128 stands for zero in the data rows.
Here are some points, each followed by its number:
107 112 127 141 130 176 149 142 120 147 154 154 126 109 99 97 102 128 120 137 135 140 114 118 125 144 117 139 112 111 112 76 0
102 113 135 159 136 118 116 100 111 113 102 128 146 116 122 121 150 143 149 148 118 93 105 114 110 147 128 140 107 100 126 109 1
128 166 135 139 130 134 107 123 142 116 131 127 127 144 143 145 121 163 124 88 140 148 122 136 137 194 169 170 146 155 135 116 2
83 111 139 162 203 147 154 126 177 149 115 119 145 119 137 114 154 103 164 124 116 129 153 135 130 170 121 127 92 123 92 122 3
108 114 131 143 139 148 150 127 118 96 101 131 131 121 106 104 124 117 120 138 117 94 136 138 127 134 118 134 89 93 107 110 4
214 108 79 114 162 178 122 163 174 99 133 121 74 205 190 122 161 124 232 134 98 161 76 149 82 128 112 142 213 255 196 147 5
131 123 75 68 125 57 98 191 80 149 146 106 167 144 135 165 105 110 70 155 179 80 93 88 184 42 158 114 191 142 61 155 6
155 151 108 96 115 60 101 166 93 135 112 68 114 101 108 134 94 119 96 174 188 89 94 99 190 55 163 129 198 158 70 162 7
103 109 127 107 116 160 137 111 128 119 137 131 131 133 147 141 129 128 129 132 135 140 115 107 111 150 131 160 131 110 122 115 8
173 123 128 151 90 80 91 140 96 127 130 141 158 85 38 146 98 117 147 137 129 115 152 146 163 71 132 59 75 83 130 174 9
149 158 141 142 130 155 133 109 123 141 153 134 106 150 161 113 104 134 133 140 145 151 117 103 113 130 117 106 121 142 153 133 10
150 117 138 121 109 110 103 121 142 125 136 99 97 104 123 167 182 116 135 136 135 127 174 146 94 130 146 173 153 98 125 128 11
156 121 148 152 135 165 145 132 121 98 110 129 146 146 134 121 137 106 109 144 140 135 109 152 121 142 142 146 120 125 118 137 12
144 155 166 134 114 118 123 106 133 146 149 173 155 152 133 121 130 136 103 112 106 121 135 132 130 121 120 123 102 111 146 184 13
154 94 109 145 96 89 100 178 127 138 143 139 159 82 50 181 107 109 159 144 128 104 155 110 126 15 106 50 113 108 93 158 14
116 117 143 121 132 123 126 83 104 113 131 157 110 114 95 117 133 127 116 115 115 144 160 162 130 157 120 140 119 127 147 140 15
67 104 127 156 180 137 145 122 168 124 81 93 144 115 140 118 165 119 182 129 116 111 137 113 94 146 91 120 74 101 76 80 16
169 86 50 68 109 130 90 123 139 37 85 84 25 193 165 100 140 96 202 110 107 173 93 169 97 137 123 160 214 231 152 99 17
177 135 109 119 78 131 132 158 153 108 102 97 103 111 131 149 133 88 123 127 121 141 128 138 106 147 147 159 172 135 149 134 18
124 164 134 152 170 123 131 117 119 127 136 146 151 175 170 126 170 160 178 137 134 103 105 109 92 108 76 124 118 150 141 129 19
137 131 87 81 116 56 106 194 101 162 139 95 145 109 113 116 67 114 101 192 211 115 129 126 209 58 143 96 178 119 35 143 20
115 107 105 94 124 169 176 163 120 133 133 89 81 141 168 145 145 153 103 140 117 103 108 128 137 114 137 119 164 149 147 159 21
149 130 124 111 113 105 116 116 118 115 124 138 171 138 125 149 131 117 120 138 127 98 99 82 117 94 138 141 142 116 125 123 22
98 104 135 141 175 146 156 95 141 114 73 107 151 126 134 93 135 101 138 135 114 148 147 138 140 163 115 116 85 112 122 114 23
New points follow, each followed by the number of its nearest point above by angle.
117 120 129 116 118 164 163 129 135 131 132 125 96 122 127 109 137 146 130 148 127 144 140 157 151 147 130 108 94 135 154 135 21
120 129 153 137 163 148 146 111 126 107 98 122 153 118 103 102 143 120 135 119 102 120 117 126 139 132 114 106 90 116 155 125 23
107 147 146 138 151 131 134 119 103 116 116 110 118 163 185 151 178 147 148 142 122 102 113 94 119 120 115 132 104 120 120 116 19
112 156 140 137 153 110 101 104 94 99 102 115 145 190 202 143 171 140 151 132 131 115 128 135 125 137 110 133 126 141 115 120 19
137 150 123 140 124 149 128 116 126 128 129 136 113 157 166 113 108 147 144 131 138 149 129 153 161 184 151 115 111 128 156 119 2
112 170 144 119 125 116 109 140 147 130 132 125 117 115 115 105 109 149 119 116 144 139 125 152 124 165 137 115 119 112 106 119 2
117 125 111 148 175 152 148 134 140 123 116 121 153 128 135 150 152 123 148 112 96 98 122 123 115 144 96 110 83 122 120 127 16
133 177 141 129 110 118 103 112 115 128 129 127 124 124 156 157 144 184 136 95 137 152 129 110 133 133 154 121 145 145 161 149 2
115 124 151 136 149 148 153 113 120 115 97 131 171 109 117 115 123 118 120 110 130 138 131 119 139 118 114 131 114 123 151 114 23
128 147 141 110 105 124 135 126 128 148 144 140 143 118 111 139 118 170 136 132 150 132 127 120 108 125 114 136 113 126 147 133 13
137 186 135 148 154 108 76 151 169 144 126 96 66 113 150 129 117 178 132 116 167 168 125 122 148 156 150 164 174 181 119 123 2
121 123 132 109 115 135 152 133 132 145 138 138 134 121 120 144 142 131 146 141 163 182 198 175 139 166 135 150 123 108 154 136 15
124 124 115 115 123 131 127 125 123 100 111 125 112 140 111 122 118 122 126 100 123 139 138 154 107 155 109 139 139 129 120 75 17
136 150 139 103 94 128 133 126 142 149 148 137 124 109 119 122 125 133 134 129 99 112 118 99 109 127 110 147 131 127 151 141 13
129 122 136 121 91 104 116 116 116 141 145 159 158 106 62 104 87 120 127 127 119 124 139 115 132 97 111 123 103 116 150 143 9
112 107 123 118 130 137 147 80 116 122 130 151 149 123 112 134 149 135 141 117 113 131 149 132 124 141 108 138 115 126 145 129 15
142 157 136 142 141 154 140 129 133 140 148 148 122 137 145 93 95 138 116 128 135 147 128 118 130 165 138 124 118 142 161 136 10
136 169 126 114 115 103 75 145 188 151 152 127 114 140 146 142 121 152 135 102 157 176 112 129 119 166 138 150 131 134 89 99 2
122 131 145 152 142 184 164 144 137 154 154 150 118 107 113 110 97 109 87 105 118 145 113 122 120 134 108 132 113 115 120 102 0
141 156 155 146 135 176 149 154 136 145 148 142 128 127 122 130 120 131 108 107 103 131 116 146 149 151 133 134 114 122 132 118 0
114 121 118 128 142 108 125 105 126 112 89 102 134 140 139 101 148 116 133 136 140 140 155 124 97 141 99 109 91 129 132 126 23
130 140 123 126 124 95 110 134 116 153 159 148 168 109 117 114 133 163 133 150 175 118 119 126 173 90 122 78 121 111 105 128 20
112 108 116 93 101 129 147 110 120 127 114 129 119 115 131 137 131 123 102 107 117 127 132 126 127 173 152 140 93 94 122 122 8
116 137 142 117 114 145 153 123 139 134 130 125 106 140 153 129 146 153 120 127 117 122 134 146 137 183 159 164 148 139 158 147 2
154 150 165 137 138 144 134 131 132 121 132 110 97 105 112 158 154 118 127 108 154 174 165 141 88 124 137 155 150 115 144 152 11
173 139 148 129 156 164 146 135 141 93 142 141 96 153 113 93 105 125 148 129 102 127 101 131 89 118 105 130 152 170 151 159 5
162 124 118 116 140 138 115 97 99 55 119 124 103 172 144 132 165 155 149 131 107 156 125 148 90 137 116 144 153 165 160 136 17
